Here are some points, one per row:
array([  5., -43.,   2.,  12.,  36., -22.,  12., -18.,  31.,  45.,  30.,
       127.,  -8., -50., -32., -22., -29., -34., -10., -19.,  -9.,  43.,
        15., -29., -35.,   8.,  -7.,  -1.,  -8.,  -3.,  -4.,   9.])
array([-52.,   5., -14., -32., -43., -48., -36.,  -5.,  13., -46., -15.,
        -5.,  -1., -26.,  86., -41.,  -2.,   9., -20.,  22.,  -1.,  -1.,
        83.,   1., -34., -26., -36.,   9., -19.,  -2.,  39.,   7.])
array([ 17.,   5.,   7.,   0.,  20.,  -8.,  83., -13.,  19.,  61.,  20.,
       -21., -26., -28.,  37., -30.,  65.,   2.,  13.,  15., -50., -35.,
        30., 110.,   0.,  33.,  50., -10.,  -3.,   4., -13.,  -3.])
array([-45.,  10.,  -7., -25., -36.,  88.,  -8.,  36.,   8., -20., -12.,
        -2., -22., -38.,   9., -36., -27.,  13., -23.,  -1., -21., -23.,
       -21., -34., -33.,  -4.,  -7., -13., -40.,  -2., -17., -29.])
array([  7.,   2.,  -1., -12.,  20., -24.,   4.,  29., -38.,  47., -46.,
         3., -60.,  80.,  33., -15.,  20.,  42.,  21.,   3., -22.,  39.,
        16.,   1., -29., -24., -10.,  47.,   5., -11.,  -6.,  10.])
array([ 43.,   4., -20., -81., -45., -39., -15.,   0.,  27.,  98.,  -1.,
       -19.,   3., -17.,   2.,  75., -25.,  -8., -29., -19., -19.,   3.,
       -12., -20.,  -9., -18.,  -7.,  -5., -22., -13., -46.,  43.])
array([-35., -15., -50.,  -5., -67., -64.,  67.,  11., -24., -35., -33.,
         7.,  -9.,  14., -39., -20.,  -3.,  46., -29., -29.,  41.,  15.,
       -32.,   2.,  17.,  20.,  -8., -52.,   0., -21.,  -3.,  19.])
array([ -4., -25.,  25.,  -5.,  30.,  19.,  19.,   6.,  13., -24.,  63.,
        -2., -29., -35., -12., -12., -40.,  86.,   8.,  -6., -30.,  17.,
        14., -29.,  13.,  20.,  33.,  29., -26.,  -5.,  -7.,  58.])
array([-32., -13., -12.,  29.,  15.,   0., -42.,  -8.,  24.,   7., -18.,
       -21., -19.,  20., -19.,  50.,  17., -32.,  -5.,  17., -39., -27.,
        -1., -14.,  11., -10., -36., -11., -25., -54.,  18.,  39.])
array([ 20.,  96.,  44., -14., -27., -11.,  10.,  -1.,   8., -20.,  31.,
        53.,  84.,  57.,  -2.,  29., -31.,  62.,  56.,  -2., -18., -10.,
        21., -32., -10.,  11.,  13.,  14.,  47.,  -3.,  -8.,  -2.])
array([ 21., -20., -13.,  50., -20., -19.,   1.,   1., -16., -64., -14.,
       -21., -34.,  -3., -43.,  25.,   1.,   4.,  87., -36., -24.,   1.,
        23.,  -9., -20.,  -1., -23.,  28., -47.,  68., -33., -19.])
array([ -5.,  21., -29., -42.,  19.,   6., -32., -55., -11., -12.,  66.,
        16.,  15.,   3., -10.,  14.,  64.,  -3.,  20.,  40.,  74.,  -4.,
       -43.,  59., -30., -12.,  -7., -23., -45.,  -4., -32., -34.])
array([-25.,  37.,  32.,  -4.,  -7., -19.,   9.,   2., -32.,  -3., -39.,
        81.,  11., -46.,   5.,   0., -22., -15.,  31.,  -9., -39.,   9.,
       -29.,  82., -11.,  -8., -15., -20., -55., -24.,  -9., -21.])
array([ 25., -25., -10.,  15., -26.,  50.,  -1., -32.,   2.,  35., -18.,
       -20.,   0., -10., -35., -68., -22., -17.,  40.,  14., -45., -39.,
         3., -33.,  26., -13., -22., -30.,  10., -22., -27., -13.])
array([-43., -23.,  10.,   3.,   5., -15., -39., -47.,   0.,   2.,  55.,
       -21., -48., -16., -32.,   5.,   8.,  38., -24., -33.,  17.,  16.,
         5.,  25.,  45.,  13., -28., -40.,  77.,  -2.,   6., -41.])
array([ 52.,   3.,   6.,  65.,  -3., -44., -61., -21.,  10.,  15., -22.,
        -3.,  -1.,  -9.,  66., -25.,   0., -24., -32.,  25.,  11.,   4.,
       -17., -10.,  37.,  27.,  31.,  10., -13.,  -5.,   2.,   6.])
array([  1.,  -8.,  16., -19.,   1.,  -5.,  -1.,  26.,  19.,  -4., -36.,
       -14.,  37., -36., -50.,  10., -14., -10., -57.,   8.,  -7., -17.,
       -28.,  -2., -33., -19.,  30., -12.,  15., 127.,  -4., -18.])
array([ 81.,  -1., -44.,  47.,  17.,  39.,  51.,   7.,  22., -10., -36.,
        23.,  23.,  -3.,  40.,  15.,  -6.,  12.,  -2.,   5., 100.,   1.,
        13., -21.,  45.,   6., -65., -13.,  -6.,   0., -26., -24.])
array([-40., -26., -10.,  58.,   1.,  41.,  20.,  -7.,  16.,  25.,  28.,
        -3.,   3.,  -5., 127.,  46., -18.,  10.,  -3., -21.,   8., -17.,
       -53., -19., -31.,  -7.,  11.,  -1.,   4.,  35.,  51.,   5.])
array([-22.,  -1., -22.,  -9., -28., -23.,  -3., -38.,  62., -32., -19.,
       -24.,  28.,  14.,   1., -16., -20., -27.,  15.,  81., -24., -26.,
        -7.,  -5.,  -4., -18., -21.,   0.,   6.,  17., -38.,  -3.])
array([-23., -20., -20.,   1.,  26.,  37.,  15., -21.,  -9.,  51., -50.,
       -43.,   6., -24., -38.,  61., -24.,   2.,   7., -10.,  -2.,  -9.,
        30., -13., -38.,   3., -21.,  26.,  -6., -44.,  -9., -35.])
array([ 31., -43.,  -1.,   9., -12.,  14., -44., -36., -15.,   6.,  11.,
       -13.,  -2.,  57., -17., -12.,  33., -38.,  20., -42.,  -9.,  14.,
        16., -20., -29., -29.,  11., -16., -34.,  72.,  10.,  11.])
array([-11.,   3.,  10.,  55., -20.,  40.,   5.,   5., -51.,  -2.,  15.,
        -3.,  -2.,   0., -27.,  49., -27., -17., -32., 103.,  56.,  10.,
        81.,  22., -34., -31.,  47., -19., -10., -14.,  -9.,  14.])
array([-26.,  28.,   8., -11.,  14.,  43., -23.,  56., -16., -10., -25.,
        78., -41.,  91.,  -4.,   2.,  -7., -20.,  -3.,  -1., -23., -28.,
       -10.,  28.,  11.,   9.,  10., -49.,  32.,  10., -14.,  29.])
array([ 25.,   1.,  -5.,  35.,  18., -20.,   1.,  59.,  78., -30.,   2.,
       -20.,  22.,  44.,  -8.,   8.,   5., -20., -40., -55., -21., -37.,
        10.,  13., -32., -61.,  15., -32.,   3., -49., -24., -22.])
array([-42.,  54., -34., -20.,  14.,   7.,  67., -17.,   1.,   1.,  46.,
       -11., -32.,  55.,   3., -30., -50., -67., -24., -22.,  10.,  38.,
       -26.,  -6.,  66., -39.,   0.,  51., -20.,  20., -18.,   7.])
array([ 45., -16.,  15.,  -8.,  -1.,  -3., -23.,  -9., -26., -28., -30.,
         7., -21.,  -7.,  -2.,  19.,  -8.,   1., -18.,  83., -18.,  15.,
       -22., -20., 114.,   4.,  50.,   0., -23.,   5.,  15.,  -8.])
array([-26., -17.,  -5.,  -1.,   1., -29.,  42.,  24., -17.,   1.,  14.,
        -1., -16., -25.,  31.,  79.,  -2.,   2.,   5., -17., -15., -31.,
        49.,  -9.,  77., -21.,  -2., -14.,  11.,  50.,   4., -37.])
array([ 43., -27.,  13.,   6., -40., -25., -19.,  33., -94., -12.,  52.,
       -11.,   3., -20.,  43.,  22., -26., -56.,  25., -15., -20., -26.,
       -31., -19., -18.,  13., -10., -33.,  17., -21.,   7.,  -8.])
array([ 55.,  31.,   4.,  27.,  29., -13.,  -7., -13.,  26., -64.,   5.,
        -8., -38.,   5., -29.,  20.,  11.,  27., -67., -19., -14.,  11.,
         8.,   4., -31.,   4., -19.,   0., -41., -11.,  28., -12.])
array([-42.,   6.,  -8.,   9.,  -9.,  13., -54.,  57.,  34.,  36.,  41.,
        -5.,  66.,  20., -12., -11.,  43., -25.,   7.,   1.,  -7.,  59.,
        42.,   2.,  65.,  71., -38.,  -8., -21.,  16.,  -5., -14.])
array([  8., -40.,  14., -29.,  -7.,  11.,  20.,  69.,   1., -56.,  47.,
       -20.,   9., -41.,  -1., -11.,  52., -44.,  10.,   9.,   9.,  58.,
       -28., -10.,  -3., -47.,  18.,  58.,  41., -51., -12., -12.])
array([-14.,  27., -41., -42.,  80.,  -4., -14., -17., -16., -42., -24.,
       -32.,  -2., -25.,   8.,  -4., -11., -52.,  15., -40.,  48.,   9.,
        23.,   3., -16.,  57.,  32., -28.,  36.,   8.,  -8.,  97.])
array([ -9.,   7.,  29.,   1.,  31.,  10., -33., -33.,   7.,  12., -50.,
       -18.,   3.,  19.,  22.,   1., -54.,  15.,  24., -12., -19., 121.,
       -21.,  48., -21., -20.,   3.,  -7.,  52.,  -2., -16., -46.])
array([-12., -17., -29.,  11.,  23., -33., -45.,  13., -29.,  59.,  18.,
        13.,  28.,  15., -33., -47., -29.,  46.,  -5., -19.,  70., -54.,
        -8.,  22.,  22., -72.,  19.,  61.,   9.,   3.,   4.,   2.])
There is one direction along which these points spread out most. Take the direction at right angles to it along which they spread out most. Go by this last direction. Where along it does each point below lie, from 0 to 99? 50 is the average, and the first point above lies past it. One standard deviation of the points above along it is 16.
array([ 43., -42.,  -3., -89.,  -7.,  54.,  -8., -65., -16., -34., -20.,
        13.,  25.,  22.,  46.,   6.,  15.,  20., -39., -50., -29., -25.,
        37., -10.,  20.,   4.,  10.,   9., -11., -19.,  -7., -30.]) --> 55
array([ -1.,  -9.,   8.,  27., -20.,   9.,  61., -24., -19.,  27.,  31.,
       -43.,  36.,  24.,   0., -34.,  32.,  56., -11.,  11.,  -6.,  55.,
       -11., -22., -23., -15.,   7., -64.,  -8.,   2.,  -7.,  47.]) --> 46
array([ 11., -36.,  -5.,  10., -59.,  49., -16.,  42.,   9., -11., -11.,
        -6.,  24.,   1., -19.,  14.,   3.,  28., -11., -25.,  12.,   0.,
       -27., 113.,  15.,  61., -21.,  66.,   5.,   9.,  12.,  62.]) --> 44
array([-42., -41., -10.,  16.,  10., -39.,  24., -41., -24., -13.,  15.,
         4.,  21.,  60., -11.,  -6.,   2., -14., -38.,  27., -10., -31.,
       -34., -29., -42., 110.,  24.,  58.,  15., -23., -33., -40.]) --> 45
array([-28.,  32.,  26.,  28.,  50.,   2.,  -6., -25., -25., -21.,  14.,
       -25.,  62., -31.,  -8., -17., -13.,  10.,  15., -33., -19., -25.,
       -22.,  15.,  49., -34.,  16.,  -6., -23., -31.,  -2.,  36.]) --> 42
array([-19., -16., 127., -25.,   4., -17.,  25.,  -8.,  22.,  14., -18.,
       -24., -23.,  17.,  -5., -11.,   9., -18.,  40., -10.,  95., -26.,
        -8., -18.,   7.,  14., -39.,   0., -32.,  -5.,   0.,  14.]) --> 45
array([  0., -17., -13., -23.,  -1.,   1.,  31.,   1.,  -5.,  13., -25.,
         5.,  45.,  18., -39.,  -1.,  14., -29.,  11.,  11.,  -4.,   8.,
         0.,  -9.,  -8.,  -3.,  11.,  -3., -14., -15., 127., -18.]) --> 53
array([-28., 102.,  -1.,  11.,   9.,  12.,  -6., -11., -22.,  24., -35.,
        32., -13., -49., -11.,  13., 126.,  22.,  -6.,   1., -13.,   8.,
       -32., -74.,  -4., -10.,  -1.,  32.,  26.,   5.,  -4.,  12.]) --> 48
array([  1., -49.,  12.,   9., -12.,  -1.,   9., -23.,   9., -26., -27.,
        57.,  -1., -18.,  -6., -15.,  45.,  -7.,  11.,  17., -10., -13.,
         9.,   7.,  -8., -38., -24.,  31., 103.,   1., -20.,  40.]) --> 51
array([  4.,  16., -19.,  13., -46.,   2., -26.,  29.,  42.,  15., -21.,
        -5., -42., -30.,   1., -11.,  -4.,  -3.,  38., -37.,  62., -10.,
        13., -30.,   1.,  37., 125., -15.,  -7., -32., -13., -42.]) --> 46
array([ 55., 105.,   3.,  17., -33.,  12.,  -5.,  -6., -22.,  23.,  22.,
       -37., -28., -23., -21., -38., -27., -42., -33., -16.,  -9., -19.,
        28.,   7., -25.,  22., -45.,  26.,  25.,   6.,  30., -18.]) --> 56
array([ 30.,  13., -26., -33.,  12.,  -4.,  -8., -15.,  58., -11.,  20.,
        -8., -53.,  -2., -10.,   9., -21.,  27.,  42.,  68.,  -5., -20.,
       -30.,  -1., -13.,   0., -12., -11.,  20.,   4.,  89.,   3.]) --> 49
array([  5., -17.,  -8., -34.,  82., -27.,  -3., 100., -36.,  15.,   4.,
       -31.,  14., -19.,  13., -39.,  -2.,  36.,   0.,  37., -11.,   0.,
       -15., -16., -15.,  34., -43., -18.,  -2.,  11., -18., -21.]) --> 47
